In the data rows, 500 means zero.
Every row has a hidden score. How much higher is the second row's score than the first row's in each pair? 20 means about the same, 40 much higher and 0 much lower. The score is a weighted sum of the row's numbers plus the product of two more (or one squared), each taken from its middle value.
584:569:561:625:578:627:348:372:638:449:491:529:690:628:539:532:490:674:594:584:623
753:452:705:389:674:745:396:631:480:451:554:612:354:621:420:798:397:377:609:487:353 -> 12
366:404:427:457:612:498:642:612:338:574:448:532:495:622:305:473:677:508:406:587:585
491:456:568:475:570:460:495:478:446:537:460:465:494:429:554:450:549:527:438:438:489 -> 10
578:519:545:560:562:594:425:429:591:490:519:521:610:581:515:533:472:571:573:541:580
441:528:490:438:488:471:544:515:435:561:552:489:463:481:500:436:508:507:471:505:535 -> 20
445:498:491:473:538:519:494:457:460:534:524:475:517:576:479:458:532:565:484:546:604
684:475:633:558:634:629:432:409:559:527:469:664:540:506:477:626:415:428:627:493:537 -> 12
618:346:345:751:477:452:619:526:387:337:568:539:501:567:432:550:586:665:348:682:414
468:620:359:466:509:597:587:345:407:527:515:538:411:647:603:394:462:588:430:566:529 -> 33
553:464:480:550:477:496:584:431:470:458:483:586:548:499:488:500:448:472:454:502:520
443:562:486:439:514:471:551:488:438:586:541:513:464:453:566:434:508:498:454:468:482 -> 22
594:382:384:720:499:444:597:507:406:347:562:536:484:580:447:535:545:643:392:635:414
447:578:623:458:485:431:519:502:556:556:445:572:611:522:477:455:657:628:397:416:547 -> 36
464:414:463:505:536:482:461:495:484:561:535:412:517:550:529:483:503:516:453:516:519
462:435:479:488:536:488:474:510:472:556:527:424:483:530:513:473:504:531:496:531:526 -> 20
486:490:560:409:542:477:509:506:487:516:489:528:450:491:429:518:510:569:506:498:510
454:498:497:472:544:521:494:465:462:531:523:473:513:573:485:456:525:562:485:548:601 -> 21
400:460:485:420:536:485:559:556:416:547:555:462:440:558:412:445:547:573:501:596:621
607:467:535:527:558:571:471:440:524:450:412:562:600:565:512:569:468:464:508:455:508 -> 16
437:499:502:431:524:488:531:525:443:560:555:475:462:507:466:454:498:542:487:542:544
430:550:445:478:452:470:499:526:554:579:530:393:486:380:527:421:593:449:482:420:493 -> 20
422:461:410:436:488:399:493:557:497:531:511:377:388:534:492:424:591:542:584:637:480
519:508:474:522:476:488:574:451:367:558:528:588:480:487:446:419:389:480:462:503:537 -> 16
479:510:506:439:533:515:481:543:505:523:511:463:487:462:499:509:544:511:486:521:457
485:492:337:501:421:515:425:392:575:590:654:362:428:586:700:417:497:128:655:443:714 -> 11
493:473:480:460:542:514:517:505:461:501:499:516:517:528:483:502:523:545:477:515:521
526:561:542:487:460:465:514:511:498:511:484:524:495:464:490:511:520:497:448:434:480 -> 20
436:532:479:434:523:433:570:446:449:552:506:510:377:513:387:495:467:580:549:596:544
481:586:597:490:429:432:532:486:485:538:453:562:595:521:477:447:515:577:405:428:526 -> 25
344:396:431:443:629:495:653:628:308:594:473:529:479:628:272:459:680:517:423:619:615
464:446:562:420:577:573:441:323:420:517:439:485:586:698:524:540:573:567:375:491:658 -> 9
584:549:483:493:498:519:518:449:478:486:457:491:738:616:467:431:370:582:416:446:430
426:301:448:486:461:487:418:631:534:555:470:475:552:507:497:489:343:467:608:721:482 -> 8
446:531:395:564:457:405:438:474:639:526:450:457:617:343:659:430:540:429:447:688:389
539:414:475:522:503:539:426:566:558:477:431:531:570:501:544:556:429:424:555:568:442 -> 22
550:549:603:501:453:484:525:510:544:510:502:525:587:515:460:528:524:538:405:427:467
364:407:449:437:594:481:616:612:349:583:500:513:457:602:314:461:635:534:449:619:606 -> 23
529:306:424:645:484:489:587:444:453:414:522:550:524:476:504:518:539:411:446:525:548
480:513:532:384:520:439:550:480:448:435:522:585:430:506:385:501:537:597:487:529:535 -> 31
360:414:440:434:610:492:646:615:338:586:492:519:464:605:291:462:666:551:433:624:602
552:477:619:462:599:577:487:460:516:488:466:588:418:494:408:585:517:535:594:403:459 -> 14
405:447:468:440:558:500:573:519:395:561:519:484:478:592:412:457:577:549:452:569:600
543:427:481:509:511:537:435:549:545:495:467:510:544:520:543:538:428:419:583:572:470 -> 15
382:643:343:692:268:451:404:472:656:408:431:307:568:292:679:378:600:395:442:341:381
481:518:490:466:525:510:476:546:519:505:502:471:478:460:506:517:534:490:519:549:444 -> 11
426:468:514:406:526:470:538:528:443:536:540:475:435:509:433:451:533:576:500:553:591
376:642:357:682:296:470:425:474:645:403:438:311:559:288:693:385:594:409:438:372:375 -> 26
440:568:469:484:458:470:561:495:476:554:530:493:493:436:567:413:541:473:445:425:484
409:445:469:459:566:514:560:507:389:559:490:479:501:604:418:472:596:542:431:560:602 -> 22
674:499:675:339:619:616:470:639:454:463:569:616:311:593:378:762:427:478:605:514:418
544:480:512:521:548:527:454:441:510:498:466:511:524:514:517:517:456:491:499:456:461 -> 23
431:501:495:408:530:485:533:543:453:551:562:471:423:507:461:463:527:566:511:558:545
423:508:534:382:517:422:571:570:448:530:551:483:336:519:385:484:464:671:528:628:589 -> 22
455:614:460:515:454:474:527:465:515:515:501:472:504:397:608:403:564:455:449:393:440
665:477:584:547:602:605:437:420:564:475:426:632:591:532:495:612:434:447:585:466:505 -> 13
463:478:548:446:553:463:504:505:452:533:491:461:460:443:522:480:550:538:461:485:514
576:537:506:521:477:523:525:445:482:507:505:524:629:577:481:482:369:519:475:448:507 -> 24
432:411:425:531:414:371:569:578:457:480:583:361:449:440:662:389:477:505:504:584:562
450:488:496:468:543:532:493:452:454:530:510:481:522:596:483:459:527:560:464:544:611 -> 25
780:421:726:411:695:794:379:596:496:461:535:622:405:616:459:803:374:334:608:462:337
425:497:438:431:519:501:558:496:439:552:558:477:404:565:492:423:501:565:503:592:599 -> 27
585:523:585:431:556:468:539:567:503:416:408:584:417:519:416:608:401:581:536:524:436
369:791:373:582:386:571:374:542:570:361:419:349:527:283:642:416:624:449:420:519:295 -> 28
488:440:557:475:583:478:493:468:439:541:469:475:470:443:529:455:550:529:468:433:506
557:509:506:548:551:580:437:394:529:476:438:525:616:587:544:527:505:508:482:473:572 -> 19
449:621:646:390:472:239:610:593:548:439:441:580:211:457:351:449:344:899:500:690:559
503:516:571:431:556:483:505:472:486:521:489:564:416:496:400:540:489:565:555:478:509 -> 3
435:627:435:531:436:460:470:484:572:493:474:416:523:344:619:423:616:431:429:397:391
475:493:322:496:399:505:428:362:589:593:669:338:430:583:734:403:513:093:668:442:721 -> 7
484:501:363:491:458:540:460:445:508:577:596:429:435:597:594:416:491:293:604:491:673
422:419:450:464:563:491:587:546:391:535:495:508:493:588:392:480:596:547:431:580:584 -> 27
649:488:624:551:604:622:431:421:569:536:521:604:547:534:483:602:415:453:640:502:529
441:474:499:426:535:495:534:545:439:538:558:468:437:533:443:464:507:565:515:570:565 -> 26
475:575:472:465:482:488:515:485:502:570:525:472:501:417:535:444:552:461:460:440:465
493:510:506:503:493:490:515:378:465:582:505:553:449:509:461:457:397:496:586:527:552 -> 19
422:483:467:428:510:483:533:549:448:559:563:449:422:521:436:455:512:564:529:585:590
537:429:638:523:630:406:507:450:317:498:367:433:312:267:650:360:547:496:450:420:450 -> 18
521:415:467:532:534:488:438:431:526:581:470:426:609:532:579:500:446:485:413:441:455
461:510:539:406:537:475:515:519:477:531:503:495:476:482:464:476:568:565:483:480:535 -> 23
564:542:538:570:556:605:399:375:568:472:467:529:646:601:538:522:478:572:542:517:598
620:556:321:552:456:627:325:535:505:602:497:503:495:658:601:411:461:208:620:371:702 -> 24
422:577:569:396:496:443:487:514:486:557:511:536:536:492:487:485:643:568:431:403:578
743:485:698:410:650:670:417:616:479:435:478:646:376:596:415:787:415:402:610:481:372 -> 17
512:519:517:508:558:563:446:395:517:515:498:507:581:590:517:483:496:587:506:530:589
493:383:473:514:483:507:410:587:560:486:428:516:603:477:552:547:417:449:562:606:425 -> 18
549:549:642:477:416:448:498:550:556:521:500:529:534:481:445:566:584:516:384:421:468
532:482:477:524:528:544:487:443:485:462:428:517:578:577:528:524:516:484:447:455:521 -> 13
371:647:342:679:280:471:427:457:658:413:443:288:565:276:690:379:601:399:441:341:386
434:486:489:458:537:521:506:497:447:540:537:474:485:567:488:451:542:563:486:575:604 -> 13
702:499:615:442:639:592:512:607:490:369:333:624:511:571:463:727:379:445:573:455:352
391:138:400:523:402:443:279:711:584:596:352:520:725:469:574:528:170:388:689:886:388 -> 14
497:421:514:486:544:477:485:484:494:523:496:481:500:519:484:519:500:538:476:488:498
397:578:400:561:395:489:430:503:622:523:509:317:524:313:579:422:607:438:472:425:440 -> 24
595:529:359:546:472:594:380:513:508:568:493:511:502:633:579:438:460:286:588:427:642
414:281:445:503:434:476:401:647:536:550:454:489:585:495:512:488:318:463:625:745:462 -> 19
462:594:420:503:404:509:739:332:446:486:540:632:535:527:607:444:201:398:514:572:592
448:516:492:441:522:486:541:500:456:544:545:491:469:520:490:446:492:542:496:530:559 -> 19
539:531:504:553:434:472:549:226:435:603:474:678:465:500:459:412:261:462:628:513:606
448:481:523:438:533:477:521:492:451:528:522:505:449:491:461:447:528:556:486:513:567 -> 24
441:586:430:492:428:451:564:531:505:512:541:424:435:383:587:382:592:449:462:417:449
433:507:480:451:500:486:543:500:444:551:556:468:467:514:481:448:494:528:494:560:571 -> 17
663:454:576:522:603:594:457:468:541:451:405:598:582:546:512:631:426:430:564:462:464
601:511:538:557:564:586:414:381:578:477:455:564:649:575:532:537:485:526:543:495:569 -> 21
533:490:593:395:555:505:520:524:481:430:497:626:465:512:379:527:558:574:536:450:509
597:505:560:565:574:587:410:379:581:501:471:561:629:564:505:536:470:558:580:519:587 -> 16
553:548:632:353:560:439:555:618:470:468:522:610:291:536:352:644:410:654:579:562:487
489:535:528:401:540:456:532:446:469:476:512:582:382:510:368:537:496:590:553:521:505 -> 20
433:513:521:477:424:461:519:542:400:508:579:453:461:531:465:476:431:522:480:546:621
436:602:399:619:327:462:471:499:616:473:478:377:512:343:619:403:609:395:473:353:411 -> 28
507:463:483:501:504:492:559:534:505:453:527:506:459:535:458:528:468:521:540:556:493
557:529:579:498:466:499:531:505:545:519:527:510:576:524:478:542:482:520:431:445:468 -> 20
412:700:561:300:494:450:368:529:434:593:589:511:543:444:582:613:764:486:421:244:666
473:342:469:511:466:500:391:599:565:502:426:519:616:466:550:543:383:436:576:655:421 -> 22
476:547:556:566:299:433:497:553:317:493:582:463:504:498:534:499:314:420:443:469:646
724:480:626:463:648:620:475:576:498:402:358:629:530:572:469:713:381:410:586:459:367 -> 22
458:494:535:419:533:468:532:491:461:531:514:517:465:494:454:459:536:564:484:501:552
512:402:484:539:548:493:502:504:485:494:482:474:548:517:531:493:542:519:431:487:470 -> 17
651:467:562:488:592:559:508:537:500:414:380:593:546:559:478:647:412:455:551:475:418
417:187:431:526:412:476:323:685:589:551:384:524:685:466:554:525:220:410:652:816:403 -> 18
413:628:377:629:325:476:482:485:619:482:488:326:512:291:651:368:617:392:450:327:396
585:567:480:498:474:520:522:454:452:516:442:489:752:610:466:425:349:586:382:473:415 -> 21
702:498:673:414:625:629:455:609:482:422:455:640:384:580:415:758:390:436:606:479:382
571:446:519:518:533:531:539:506:497:408:494:583:489:540:426:560:518:522:557:486:459 -> 21
420:527:474:443:475:461:546:535:444:559:564:434:431:471:491:429:535:521:487:522:553
480:403:487:501:556:471:459:473:492:567:477:404:567:504:564:480:524:516:393:460:473 -> 19
575:476:515:486:576:575:493:455:576:468:504:497:638:594:496:530:454:518:501:426:474
376:532:447:388:470:462:492:465:523:517:559:486:407:453:534:498:586:552:515:445:552 -> 14
567:483:504:501:554:572:465:478:519:484:447:545:548:545:509:539:503:471:523:460:478
490:406:516:494:567:485:470:466:482:545:477:460:529:484:521:477:522:505:448:452:499 -> 21
503:551:517:513:411:478:528:485:405:524:535:528:552:548:479:468:356:505:465:507:564
515:553:498:824:415:499:634:358:537:306:696:638:337:541:501:536:315:546:706:577:596 -> 15
465:419:496:477:543:470:489:478:469:551:481:439:514:504:522:466:510:521:444:491:515
467:584:462:505:460:493:492:476:534:539:507:456:522:401:546:443:555:444:459:412:449 -> 20
380:643:343:666:296:460:440:470:631:404:447:297:545:280:691:379:603:404:437:373:364
481:744:451:476:559:455:552:460:460:471:500:515:406:328:646:346:625:397:484:402:319 -> 17
467:442:537:463:542:464:509:501:453:536:485:469:481:465:512:473:555:541:453:490:518
533:531:525:560:551:578:414:433:577:490:522:489:597:598:526:500:493:605:542:573:590 -> 23
641:460:554:506:581:570:500:492:508:427:388:590:572:556:492:595:426:446:547:465:458
425:436:443:460:499:445:486:560:505:553:517:448:478:501:488:454:510:527:546:686:509 -> 19
689:463:642:522:633:623:437:446:539:501:459:637:525:527:471:649:406:410:620:474:482
493:507:540:377:530:444:537:466:438:424:506:620:431:501:382:529:539:600:497:496:522 -> 29
445:496:502:419:538:483:521:540:469:512:556:468:416:510:449:478:523:556:508:559:541
481:497:507:479:509:489:546:447:468:522:492:523:532:500:505:458:472:510:455:493:528 -> 18
544:445:698:384:647:598:419:442:543:552:490:647:390:463:329:546:535:569:652:295:487
447:495:537:430:502:460:446:555:511:534:500:510:551:468:521:543:600:509:478:471:522 -> 14
402:454:475:415:510:454:542:566:437:549:586:421:409:537:438:438:520:581:533:625:619
421:463:423:520:422:410:544:554:504:500:551:397:456:435:581:407:536:503:506:549:522 -> 18
556:449:493:560:495:515:560:421:474:451:480:596:557:506:490:504:463:469:467:463:528
621:517:595:560:603:586:426:380:584:537:501:611:578:530:480:562:443:501:625:530:583 -> 18
464:510:495:444:535:494:497:542:495:522:522:474:467:474:483:495:541:513:494:532:467
415:628:344:680:268:465:493:509:657:481:482:284:520:256:675:345:654:375:437:277:369 -> 37
489:514:514:510:544:547:456:412:509:510:507:489:570:594:512:481:513:580:492:540:606
544:499:482:542:487:518:560:422:469:474:512:587:527:533:479:479:421:472:517:501:543 -> 19
766:414:709:391:710:817:389:597:477:463:556:611:414:631:459:800:347:334:606:470:340
643:461:594:517:607:595:473:453:535:494:451:611:537:539:484:610:418:436:582:486:503 -> 22
454:535:495:421:527:486:524:506:451:573:544:486:467:484:492:454:508:526:482:508:517
576:508:587:428:539:489:529:494:505:416:447:636:499:506:406:564:528:553:499:432:456 -> 20
469:489:490:469:511:503:509:454:461:561:531:492:439:527:473:467:449:520:538:536:565
468:384:459:495:485:509:447:569:521:504:488:488:523:525:507:503:406:459:580:642:511 -> 19
413:576:397:470:545:323:636:312:471:575:448:518:267:520:274:567:465:634:618:666:452
432:461:473:466:548:522:533:482:426:537:505:481:517:590:464:464:572:536:450:551:600 -> 20
446:538:542:391:508:460:429:546:499:540:503:509:544:457:530:560:613:498:478:430:550
384:641:366:638:331:458:443:464:614:413:456:334:549:301:683:397:587:429:430:415:388 -> 28
467:487:519:451:529:477:526:477:465:530:493:482:499:489:496:456:520:534:454:488:532
453:579:581:477:450:428:532:490:478:550:478:560:555:509:477:437:555:585:395:426:543 -> 23
385:416:452:454:581:487:615:596:367:573:511:506:459:591:326:464:619:553:451:621:595
550:494:576:403:526:463:586:485:469:404:468:650:493:496:387:501:552:569:458:456:507 -> 18
518:557:574:479:442:445:503:534:514:526:491:519:485:458:464:528:547:510:425:427:483
442:281:451:519:440:478:368:651:576:530:411:514:652:454:558:528:311:426:616:731:419 -> 16
457:604:423:546:392:464:512:525:579:542:512:381:483:335:581:396:641:399:449:344:394
482:376:445:575:490:490:549:458:457:490:539:509:510:498:513:477:495:456:463:526:576 -> 8
541:574:638:465:648:688:417:446:486:469:479:636:323:545:318:653:563:548:691:395:482
610:545:439:627:367:479:667:443:554:406:565:613:359:539:330:514:316:440:649:527:470 -> 20
517:169:395:770:470:471:628:437:438:368:532:574:514:419:529:531:632:347:431:513:559
472:519:551:445:488:459:469:545:540:498:471:525:577:470:524:533:600:528:446:454:507 -> 35
450:511:567:363:522:421:570:593:444:526:577:508:306:530:363:522:456:681:538:622:571
407:579:428:525:432:469:491:515:553:496:510:384:495:361:587:421:573:464:455:459:436 -> 20
509:454:587:486:606:443:489:475:406:510:424:452:421:382:584:417:551:516:459:434:467
479:622:474:460:504:467:475:490:550:542:498:445:496:371:561:465:618:426:451:386:381 -> 19
590:543:499:483:533:524:494:451:547:487:487:472:734:633:478:437:394:586:442:376:416
464:426:483:477:472:474:430:572:546:492:451:510:579:454:542:531:485:478:511:558:450 -> 4
421:639:381:650:292:470:416:481:666:458:443:346:562:319:652:388:613:383:454:321:396
723:464:677:532:641:670:421:456:542:504:483:651:507:538:490:681:382:378:629:469:446 -> 1
680:466:609:587:633:597:431:374:610:518:451:669:620:488:471:610:441:477:639:517:609
378:632:363:664:309:476:443:471:639:419:453:291:549:294:684:386:580:413:446:357:388 -> 35
460:559:476:449:495:481:525:490:472:583:539:483:469:437:518:440:522:481:460:458:484
731:493:626:497:623:640:448:533:540:417:407:631:528:550:480:711:409:383:588:437:387 -> 17
541:546:640:502:406:434:495:551:531:531:495:531:487:468:432:568:574:507:393:422:475
640:339:360:648:449:535:615:540:459:362:535:547:539:519:377:563:544:601:425:680:461 -> 7
432:244:447:527:431:480:343:663:595:542:397:522:663:465:550:523:271:395:634:759:413
722:499:661:434:640:628:465:609:493:413:397:633:453:578:440:750:395:420:601:460:359 -> 21
616:517:658:340:606:574:508:651:436:488:593:604:293:587:355:740:425:530:608:529:440
444:530:553:485:492:337:579:466:568:482:328:417:338:469:357:395:321:834:379:703:601 -> 35
707:489:609:527:614:630:454:498:553:461:406:626:572:539:495:662:418:408:596:437:432
476:489:519:454:553:567:450:380:459:526:469:503:579:634:512:499:528:565:438:512:621 -> 23
506:548:497:431:526:430:568:393:466:463:479:610:381:514:353:556:467:579:565:540:484
402:491:395:541:426:405:501:518:538:487:506:369:490:411:605:416:529:489:501:619:450 -> 18
677:487:588:468:621:569:517:584:498:369:329:607:547:559:478:688:386:436:556:459:369
441:497:473:469:489:497:538:508:469:544:531:467:468:499:482:446:500:526:484:545:555 -> 15
371:631:342:672:287:481:421:479:651:416:448:285:557:282:683:389:598:400:429:358:381
313:360:407:455:687:506:714:677:228:630:408:587:506:669:182:486:776:478:377:629:601 -> 30
470:508:523:438:520:480:533:471:467:524:506:516:504:493:488:453:512:541:495:485:541
427:513:463:472:475:483:551:520:458:553:549:454:444:476:510:426:511:508:479:526:546 -> 20
495:405:342:747:557:307:622:479:291:397:552:553:464:622:410:487:637:747:310:628:375
422:526:441:522:445:478:533:511:507:506:523:415:474:425:550:427:538:494:464:496:515 -> 24
384:661:323:708:210:422:380:472:690:441:423:309:587:312:690:340:632:366:444:296:408
540:480:496:617:493:529:556:451:513:420:569:565:424:559:472:535:433:512:607:529:518 -> 1
434:422:479:455:563:518:538:473:396:531:477:501:526:621:435:494:586:546:404:538:602
572:511:531:414:586:606:592:512:683:485:606:408:697:558:514:585:456:523:465:344:361 -> 27
475:541:524:500:404:462:523:530:382:524:564:472:507:536:493:474:371:505:473:519:612
701:464:784:480:677:696:451:460:485:599:532:645:372:535:538:706:322:300:657:482:384 -> 15
434:454:453:478:500:451:503:536:510:518:506:461:516:474:515:464:522:522:494:622:479
573:554:629:375:559:453:539:606:478:448:486:614:323:537:370:641:408:623:570:548:457 -> 24
477:477:527:462:489:468:454:563:538:503:464:514:579:460:525:542:557:499:482:504:470
545:505:512:479:517:477:540:530:510:425:412:544:487:509:474:546:454:537:486:500:452 -> 25
459:459:513:460:569:554:470:383:436:522:461:490:574:662:515:513:565:554:406:515:611
538:509:477:612:454:504:594:448:507:415:571:565:397:543:446:515:392:517:619:556:535 -> 19
594:595:482:491:462:516:538:461:442:521:423:506:784:607:467:417:361:602:363:478:402
466:488:483:504:539:544:479:431:480:516:488:486:565:598:523:482:543:535:459:523:590 -> 11
466:480:516:457:520:479:532:481:464:515:497:509:516:497:491:468:520:531:454:507:539
533:467:521:510:541:507:474:403:499:549:457:519:559:504:530:490:443:492:473:424:488 -> 19
564:555:609:517:437:460:517:511:550:509:480:549:589:518:463:541:511:526:409:416:462
447:478:487:475:544:537:504:455:440:536:515:469:518:594:482:466:550:561:458:542:606 -> 17
501:495:467:524:452:460:609:481:309:578:572:605:431:446:407:386:347:460:467:525:538
465:459:546:434:567:570:455:339:420:519:446:485:589:676:524:527:553:570:390:497:642 -> 22
507:408:480:510:510:532:430:558:538:522:494:504:529:519:527:528:425:442:585:591:488
613:386:346:849:524:342:590:518:272:287:597:526:441:661:474:528:646:791:196:690:343 -> 13
438:525:563:379:519:390:574:572:467:521:546:500:309:512:378:491:452:701:528:629:583
593:545:497:569:472:523:511:413:482:497:475:578:589:549:504:492:381:461:489:443:499 -> 16
534:543:520:515:468:479:526:492:473:506:488:543:499:495:488:504:472:495:465:452:494
540:540:640:310:574:445:570:634:427:491:588:610:251:554:325:673:428:652:603:557:500 -> 20
